(in the rows, 128 means zero)
Rotation paths and how fast each direction turns (degrees per step)
Each turn is a multiple of 5 degrees from 10 to 175, or 0.
Each row of a path follows its step; steps can be skipped.
Rotation 1:
step 3: [129 120 127 127 129 131 127 129 131 121 121 126 128 123 130 140 122 125
 135 131 121 125 138 138 123 141 117 128 128 129 131 127 138 133 131 134
 122 134 129 134 136 130 131 133 125 123 127 130 116 122 129 131 130 126
 128 135 133 134 127 127 124 131 123 125 128]
step 6: [129 121 128 125 130 129 129 117 125 126 121 136 125 131 123 136 124 133
 133 130 138 119 140 128 134 132 130 126 130 136 134 128 142 126 130 127
 129 123 123 128 130 123 125 126 128 123 131 137 132 134 123 133 119 128
 118 120 129 129 119 124 125 131 126 129 132]
step 11: [137 127 130 127 134 122 123 127 126 124 124 127 126 130 126 130 129 118
 123 125 134 130 139 137 134 132 121 130 130 133 138 130 128 123 127 142
 131 137 132 127 141 128 121 126 130 131 128 122 124 134 122 134 127 128
 125 125 134 137 121 128 131 125 128 129 133]
step 12: [132 120 126 130 132 121 122 130 121 141 124 132 136 133 131 138 123 125
 141 125 133 129 138 130 131 134 129 128 125 132 132 125 126 130 132 133
 134 131 126 129 130 130 121 136 127 126 129 137 117 128 119 121 134 124
 127 133 121 128 125 130 126 121 127 122 130]
step 13: [125 118 132 124 128 116 132 121 123 120 125 128 132 122 124 138 137 129
 127 129 137 122 136 133 137 130 131 122 129 118 133 130 127 127 136 128
 124 121 121 131 135 120 127 130 126 129 135 133 127 123 126 128 133 122
 125 130 127 128 116 126 129 124 126 124 122]
step 19: [135 123 135 125 123 121 124 132 125 120 123 126 129 133 123 133 123 121
 134 131 121 132 134 132 134 137 118 127 126 134 130 129 126 128 117 122
 131 125 130 126 129 126 124 124 129 125 128 130 119 134 121 123 131 122
 132 137 131 129 113 125 128 120 133 121 123]
step 20: [140 122 127 135 137 126 126 127 128 122 126 130 138 130 125 133 134 135
 133 130 126 123 126 134 135 132 122 122 131 120 130 143 125 126 128 132
 128 131 126 137 134 126 118 128 140 128 128 127 124 131 129 126 137 125
 123 131 128 131 124 131 121 124 127 121 130]
step 21: [131 133 130 135 133 125 120 134 125 122 122 123 129 130 125 127 131 125
 131 129 129 122 136 132 128 136 129 115 129 123 137 128 135 137 127 136
 129 132 127 131 131 123 138 139 129 130 132 130 123 129 122 124 130 124
 124 125 114 128 121 129 127 135 130 122 122]
Directions:
[128 129 129 129 128 125 128 129 129 128 127 127 128 127 127 127 128 128
 127 127 128 127 128 129 129 125 126 130 127 127 125 127 129 127 128 128
 128 131 128 129 127 132 127 130 127 127 126 128 126 130 126 128 126 128
 129 130 129 126 127 127 126 126 128 129 129]
95
[130 130 129 129 128 127 125 131 128 127 126 129 129 128 127 130 131 128
 128 128 131 130 129 128 128 128 125 126 129 128 128 128 127 128 127 129
 128 130 128 129 129 127 126 129 129 127 127 126 129 128 131 127 129 130
 130 127 125 128 129 128 130 126 129 128 127]
35
[130 127 126 127 129 128 130 126 130 125 129 127 127 128 127 127 130 129
 127 125 129 127 126 129 130 127 128 127 129 128 128 127 128 128 127 130
 130 129 128 127 129 129 125 129 128 128 130 128 130 127 126 125 126 127
 129 125 129 127 128 129 130 129 127 129 128]
155
Rotation 2:
step 4: [123 128 138 130 136 136 120 128 129 135 131 128 121 126 129 130 127 133
 119 132 118 133 130 124 123 132 130 120 136 120 122 124 132 130 130 122
 135 128 129 129 122 135 138 124 122 129 132 124 128 124 126 132 128 125
 137 126 117 115 123 134 128 127 137 132 125]
step 10: [138 128 119 126 131 124 126 134 126 128 128 124 135 129 131 125 125 131
 123 125 122 130 129 130 126 128 123 125 129 129 124 138 120 116 137 119
 126 122 133 129 138 129 139 126 119 123 135 125 122 129 114 131 132 127
 138 130 127 121 128 130 128 135 127 128 127]
step 12: [127 127 134 131 144 132 123 130 129 128 126 122 125 125 115 128 126 136
 127 134 114 126 123 130 127 127 132 120 129 121 129 132 124 128 123 126
 118 130 122 130 129 133 132 130 126 125 127 126 121 128 124 133 128 127
 128 134 133 124 116 130 128 130 136 126 113]
step 16: [129 125 124 126 126 130 115 135 133 135 126 119 125 114 125 132 118 133
 121 133 129 119 126 133 125 132 130 135 131 131 139 136 130 121 131 137
 122 131 129 121 130 127 127 129 127 130 125 128 118 131 126 128 129 125
 135 133 128 129 125 126 125 134 137 132 119]
step 17: [130 125 127 131 124 132 128 125 130 129 124 136 127 130 119 134 125 128
 128 127 128 135 118 121 118 128 129 136 131 122 135 141 121 133 130 127
 122 125 130 137 126 122 128 122 119 129 132 133 127 123 134 124 127 125
 132 136 128 121 122 129 115 119 137 132 125]
step 19: [131 117 119 123 125 121 139 130 126 129 128 127 131 134 125 131 129 124
 130 134 118 130 122 136 118 125 114 130 130 141 131 134 118 127 137 133
 125 130 124 130 128 139 125 121 121 127 127 128 129 122 129 133 125 130
 130 132 127 130 123 127 127 132 127 123 127]
step 22: [130 133 119 117 136 126 129 132 133 113 129 131 123 132 132 130 120 133
 121 135 128 119 117 123 127 126 128 134 131 118 131 128 133 126 131 135
 121 122 122 125 128 132 122 127 118 132 129 130 130 133 134 133 136 132
 134 131 132 122 123 130 131 122 126 131 129]
step 24: [124 124 121 128 131 130 124 138 127 124 130 130 118 125 123 137 122 122
 128 126 129 124 124 135 127 123 125 137 135 139 136 127 132 124 116 141
 127 122 127 120 135 127 137 130 124 127 124 133 137 123 125 133 130 122
 132 126 131 134 123 128 123 132 130 134 127]
Directions:
[131 131 128 126 128 130 128 125 128 129 128 129 127 130 128 127 129 130
 129 126 127 127 128 127 129 130 129 127 130 128 127 131 129 128 125 127
 129 128 128 128 129 129 131 127 129 126 128 129 126 128 128 127 126 129
 126 127 126 128 126 128 129 127 127 127 126]
135
[128 131 131 127 128 127 128 129 128 128 126 126 127 128 130 128 129 128
 129 126 129 127 130 127 129 127 125 125 126 128 126 128 128 128 127 124
 129 131 128 128 128 127 128 128 129 128 129 128 129 128 128 128 128 129
 130 128 127 127 126 129 127 130 131 129 129]
10
[128 124 129 127 129 124 129 127 128 127 128 125 130 127 128 127 127 129
 130 129 130 126 126 129 127 130 127 126 128 127 128 130 129 128 128 129
 130 128 128 128 129 130 127 128 128 130 127 126 125 129 129 127 128 131
 129 129 128 127 126 125 129 127 128 127 129]
110
Rotation 3:
step 0: [126 124 127 129 126 118 131 126 128 120 130 129 124 131 127 135 129 132
 122 120 127 130 134 136 119 123 132 131 137 122 132 130 131 130 124 131
 124 123 125 129 123 136 125 124 118 131 126 129 120 135 127 125 126 139
 139 122 131 136 128 128 114 127 130 128 135]
step 5: [130 126 139 124 121 135 129 139 129 136 121 132 119 133 122 125 126 131
 126 119 131 130 128 124 136 113 134 136 132 129 130 126 121 124 132 129
 127 118 135 131 129 131 127 120 137 127 125 135 131 122 124 126 132 132
 127 128 129 129 128 120 123 128 125 130 123]
step 13: [127 124 142 124 132 131 130 137 126 137 125 131 127 137 131 125 132 130
 125 124 137 135 132 135 129 121 128 136 135 130 119 137 129 127 118 131
 132 120 135 134 134 130 119 124 132 130 124 129 132 124 131 129 125 133
 128 130 131 130 129 126 124 133 130 139 124]
step 16: [132 124 124 122 131 122 121 123 128 133 129 128 127 135 129 125 117 136
 132 129 134 127 140 128 136 129 128 126 141 125 136 121 127 124 128 130
 124 133 129 123 137 133 129 123 133 135 131 136 124 130 123 125 128 131
 127 120 136 132 136 126 123 134 130 121 125]
step 17: [131 121 134 132 122 129 125 125 127 130 128 123 127 127 133 136 135 128
 132 124 141 119 134 134 127 122 135 129 123 131 126 128 129 135 133 137
 122 129 121 130 124 134 126 124 123 131 133 128 135 137 134 130 128 126
 133 113 124 132 126 121 127 120 124 136 129]
step 18: [127 131 123 130 122 132 127 132 130 127 132 138 119 130 126 125 119 132
 129 128 125 129 126 125 127 123 124 140 125 125 135 131 122 125 127 134
 126 127 129 125 138 136 125 130 115 135 129 134 118 140 124 119 124 135
 131 126 126 137 128 133 128 126 130 131 125]
step 23: [134 133 131 124 130 123 125 134 125 138 132 130 125 127 125 133 135 132
 120 121 133 130 140 134 123 110 126 127 136 128 122 133 125 127 134 126
 127 125 126 128 128 133 131 122 122 124 127 125 129 127 134 123 128 125
 127 129 128 135 133 122 117 132 124 136 131]
step 25: [132 118 134 140 128 125 121 123 125 130 127 123 131 127 131 130 134 130
 122 119 125 120 124 137 132 121 127 137 129 126 136 121 127 128 131 136
 126 125 129 132 120 130 126 121 121 127 129 127 132 135 127 128 124 122
 130 120 122 143 127 123 124 127 130 127 123]
Directions:
[129 130 129 128 126 126 130 126 128 128 130 127 128 129 127 128 126 129
 128 129 129 127 127 127 129 128 128 127 125 127 129 130 129 128 127 129
 128 128 127 126 127 127 127 128 129 130 127 129 127 131 129 129 127 129
 129 125 127 131 128 129 125 124 129 126 126]
40
[126 131 130 129 128 129 126 128 130 129 130 128 131 129 127 128 131 128
 126 128 128 128 127 129 129 130 128 130 127 124 125 128 128 126 130 129
 127 126 128 127 131 126 128 129 128 126 128 129 129 129 127 128 129 129
 127 128 128 129 129 130 128 128 128 128 131]
70
Rotation 4:
step 3: [125 133 126 125 132 127 126 125 126 136 126 134 131 132 123 122 121 127
 129 129 135 136 129 130 126 125 132 127 126 142 129 120 119 136 136 130
 134 132 116 135 130 137 129 127 133 135 124 126 123 130 130 133 125 126
 132 132 120 135 135 133 133 133 137 120 127]
step 13: [124 126 132 130 134 131 132 137 130 131 133 131 130 123 131 129 123 121
 127 130 128 131 123 140 125 120 123 134 132 126 131 128 136 134 130 125
 126 120 123 123 130 133 141 118 132 135 124 120 127 128 130 133 126 121
 126 128 129 131 135 138 129 121 124 137 136]
step 14: [127 130 131 129 132 135 131 125 141 120 120 115 133 137 128 136 127 134
 131 124 125 125 125 124 122 124 130 124 134 133 136 126 132 123 132 127
 126 131 123 117 127 132 132 130 139 119 119 128 128 126 127 127 128 130
 127 123 129 127 135 140 124 128 130 133 128]
step 15: [130 129 119 130 124 136 133 123 134 123 121 126 127 134 125 118 126 142
 125 119 127 125 121 118 127 121 124 122 123 121 123 131 122 122 125 135
 131 134 132 133 131 121 127 125 130 124 130 120 123 126 132 125 130 130
 127 127 124 130 121 134 133 124 130 122 121]
step 17: [121 128 137 126 129 120 127 127 124 128 126 129 129 123 129 134 141 120
 121 129 135 121 132 117 120 136 135 123 126 123 133 121 126 133 121 119
 127 128 127 127 118 123 124 131 131 123 126 131 134 128 126 127 118 127
 127 125 129 128 134 122 120 132 130 122 132]
step 18: [128 132 134 129 127 135 136 124 121 130 127 135 135 126 126 123 125 124
 126 142 130 124 133 112 125 130 137 137 134 134 130 127 124 131 126 127
 139 130 140 135 123 126 124 130 122 132 133 124 129 124 129 128 132 126
 136 131 130 123 123 133 128 130 123 125 127]
step 20: [126 134 129 130 125 127 124 134 129 132 123 122 120 135 120 135 127 122
 122 127 127 129 124 136 125 132 122 128 121 132 128 132 132 127 132 134
 127 123 108 133 130 138 125 126 128 129 121 134 124 128 131 131 126 121
 131 134 126 134 125 124 123 135 127 118 135]
step 22: [132 125 118 123 134 126 138 131 130 125 131 122 125 116 132 127 132 134
 132 129 128 123 133 131 138 117 131 125 126 131 128 138 123 130 123 123
 127 128 129 116 135 129 134 125 134 126 126 120 128 131 122 132 128 133
 129 124 124 131 129 133 128 130 137 140 126]
Directions:
[128 130 129 129 130 128 128 128 130 129 129 126 127 129 132 127 130 126
 130 129 126 126 129 127 127 127 129 127 126 127 129 127 129 129 128 129
 127 127 127 127 128 130 128 128 125 129 126 131 126 127 128 129 129 131
 127 128 128 129 130 127 128 129 130 130 126]
125
[126 128 127 129 129 129 128 129 130 129 129 131 130 130 128 128 127 125
 129 127 129 129 130 128 128 130 128 129 126 130 128 130 126 130 129 127
 126 126 128 128 130 128 127 131 126 128 127 128 129 128 127 126 130 127
 128 131 126 129 128 129 126 129 127 128 130]
45
[129 131 130 128 128 128 126 127 128 126 127 129 126 130 128 129 128 128
 126 126 128 129 126 127 129 128 128 126 128 129 125 131 130 128 129 128
 129 130 127 127 128 129 129 129 127 128 127 126 127 128 129 126 130 127
 128 127 126 128 127 125 127 126 127 129 127]
70
[126 128 128 130 128 126 129 127 128 129 127 130 129 129 128 131 128 125
 127 128 131 128 129 129 127 127 130 126 128 128 128 131 130 128 130 130
 129 127 128 128 127 127 127 128 129 128 128 128 129 126 129 127 125 127
 127 126 130 126 127 129 129 129 130 131 127]
95
Rotation 5:
step 3: [124 118 121 137 133 133 126 130 123 126 123 128 140 129 132 134 132 133
 133 135 119 127 119 133 123 135 132 128 128 143 130 139 123 126 129 131
 135 124 128 136 131 119 123 117 132 127 129 129 126 116 126 129 134 131
 129 134 126 130 133 123 121 131 137 130 128]
step 6: [123 121 127 144 126 136 120 128 134 130 128 132 125 128 125 126 128 129
 140 122 125 126 128 136 123 129 133 125 132 129 127 131 137 128 140 127
 142 132 125 123 123 128 129 122 131 126 129 138 130 119 119 125 126 135
 125 119 135 124 134 122 130 124 138 122 131]
step 7: [125 130 124 132 120 130 123 137 128 127 132 134 115 133 139 127 132 130
 130 123 119 133 129 127 140 130 129 121 125 138 116 136 128 125 138 133
 130 138 127 132 129 128 131 131 127 132 118 139 131 125 126 130 128 130
 123 134 129 116 126 127 123 135 130 128 124]
step 9: [129 117 131 133 124 140 125 137 127 132 136 130 127 132 124 131 135 134
 124 130 131 125 135 135 138 133 135 126 130 126 129 135 122 126 124 126
 136 128 114 135 123 138 139 125 118 129 131 133 130 122 120 129 134 134
 122 133 126 126 134 126 125 130 135 123 122]
step 12: [130 118 124 128 131 122 127 135 129 141 120 125 128 138 125 137 120 125
 134 128 134 136 127 135 133 127 129 120 138 140 119 137 129 127 129 126
 134 129 131 134 130 133 131 126 118 125 125 129 127 117 131 130 138 136
 127 126 122 126 134 121 134 123 133 129 124]
step 15: [125 127 122 133 130 133 115 143 133 128 122 134 124 128 134 133 130 130
 130 130 122 123 119 128 131 127 130 124 132 143 121 133 124 122 132 123
 132 132 130 132 134 129 138 121 125 120 122 128 126 117 129 123 119 128
 123 136 133 126 128 124 119 133 135 132 131]
step 19: [132 130 125 132 126 133 125 136 133 124 130 127 124 130 132 128 127 130
 127 124 120 134 128 141 134 142 136 126 122 134 124 131 119 125 126 126
 138 123 126 137 125 129 120 131 130 130 123 137 126 123 118 138 131 138
 134 128 127 114 125 133 130 129 128 123 118]
step 23: [122 121 114 127 130 129 120 136 135 124 129 128 129 129 134 130 127 124
 135 124 126 123 131 128 131 134 132 124 136 141 125 127 125 124 130 124
 128 135 133 136 133 127 129 125 114 120 123 126 128 120 135 129 132 122
 133 122 129 131 128 126 126 137 142 115 132]
Directions:
[129 129 130 128 128 130 128 130 126 126 130 130 130 128 128 128 127 125
 129 127 128 128 126 127 127 127 124 128 125 128 126 128 128 128 130 128
 129 130 127 128 128 128 130 129 129 126 130 129 129 129 127 130 127 128
 128 128 130 126 129 127 128 126 129 128 130]
35
[128 125 126 126 128 127 130 129 128 129 129 127 126 128 127 129 126 126
 128 127 128 128 128 129 130 128 129 130 127 127 128 129 129 128 126 126
 129 126 129 129 130 131 130 127 127 129 129 128 130 128 128 127 127 126
 130 126 130 127 129 128 126 125 127 128 128]
95
[129 129 126 129 130 132 127 128 126 129 128 126 128 131 130 126 130 130
 126 127 127 129 129 126 130 129 126 130 129 130 129 129 126 126 129 128
 128 127 128 127 129 127 130 127 128 129 129 127 128 129 127 128 129 127
 128 129 127 127 128 128 126 128 126 127 130]
175
[128 127 128 129 126 128 132 126 126 126 130 129 128 128 128 128 128 129
 127 129 126 128 127 128 128 127 130 128 127 129 130 130 131 128 130 126
 130 130 129 126 129 127 127 130 131 130 128 127 127 126 126 126 127 127
 127 129 128 128 128 128 126 128 128 127 130]
95
Rotation 6:
step 3: [125 134 123 137 127 133 121 124 130 127 124 135 126 117 125 127 126 122
 130 139 127 134 131 131 132 137 130 119 129 125 133 131 113 131 132 120
 123 131 130 133 128 129 129 136 137 130 139 125 129 122 133 132 127 132
 126 127 136 123 135 134 130 129 137 130 125]
step 7: [134 127 133 131 126 122 114 132 122 128 122 130 129 122 131 128 121 126
 117 137 126 128 113 128 133 142 124 125 131 131 131 130 132 118 131 131
 125 126 135 131 133 132 131 137 124 125 135 127 129 117 133 130 136 126
 128 129 125 122 129 122 129 129 128 124 129]
step 11: [126 121 139 127 116 123 130 130 129 127 132 129 135 124 130 131 131 123
 124 128 137 142 123 135 127 129 121 127 122 133 130 133 123 122 134 129
 132 136 129 131 126 138 124 129 126 114 128 130 121 121 132 125 127 121
 128 126 137 125 136 129 131 132 130 121 121]
step 12: [122 126 134 132 136 126 134 127 131 123 126 127 128 123 129 121 132 122
 125 125 125 144 136 131 129 133 135 122 127 124 121 128 119 130 124 129
 125 125 134 142 128 133 133 129 125 128 142 137 127 121 124 127 132 128
 123 123 128 124 131 135 127 127 135 135 131]
step 16: [128 120 128 131 129 131 121 127 129 128 126 128 125 123 123 123 128 120
 126 134 124 133 126 134 134 140 138 124 131 120 130 132 130 121 131 128
 117 132 128 126 128 138 128 140 116 137 128 125 122 129 138 126 136 126
 123 136 127 124 128 129 127 124 135 137 123]
step 21: [126 124 140 132 127 122 133 134 131 131 131 133 140 129 128 127 127 120
 127 125 118 134 133 129 142 129 127 121 130 125 132 123 124 128 119 127
 132 128 125 130 128 132 126 124 131 124 132 135 124 127 130 127 133 128
 132 119 129 121 123 143 134 134 137 121 125]
step 22: [126 125 120 130 131 135 131 125 128 132 122 130 124 118 120 140 127 117
 125 135 121 137 127 135 128 126 132 125 126 126 130 126 128 129 128 121
 124 131 135 134 132 133 130 136 120 127 129 126 124 131 126 120 131 121
 131 130 138 131 135 144 125 135 133 132 124]
step 26: [130 125 133 134 128 135 116 136 131 135 118 131 130 131 134 136 123 123
 128 137 117 129 123 123 125 126 134 124 130 135 132 134 133 124 137 126
 126 125 128 126 126 130 131 139 130 128 134 125 134 119 137 121 130 135
 120 126 132 121 133 135 126 129 127 133 128]
Directions:
[128 127 130 129 129 128 128 128 130 128 128 128 127 130 129 127 129 128
 128 126 129 128 128 128 125 128 129 127 127 127 128 126 126 127 130 129
 129 130 127 129 129 128 130 131 126 130 127 128 125 127 128 130 128 126
 127 128 128 128 128 127 126 128 126 131 131]
95
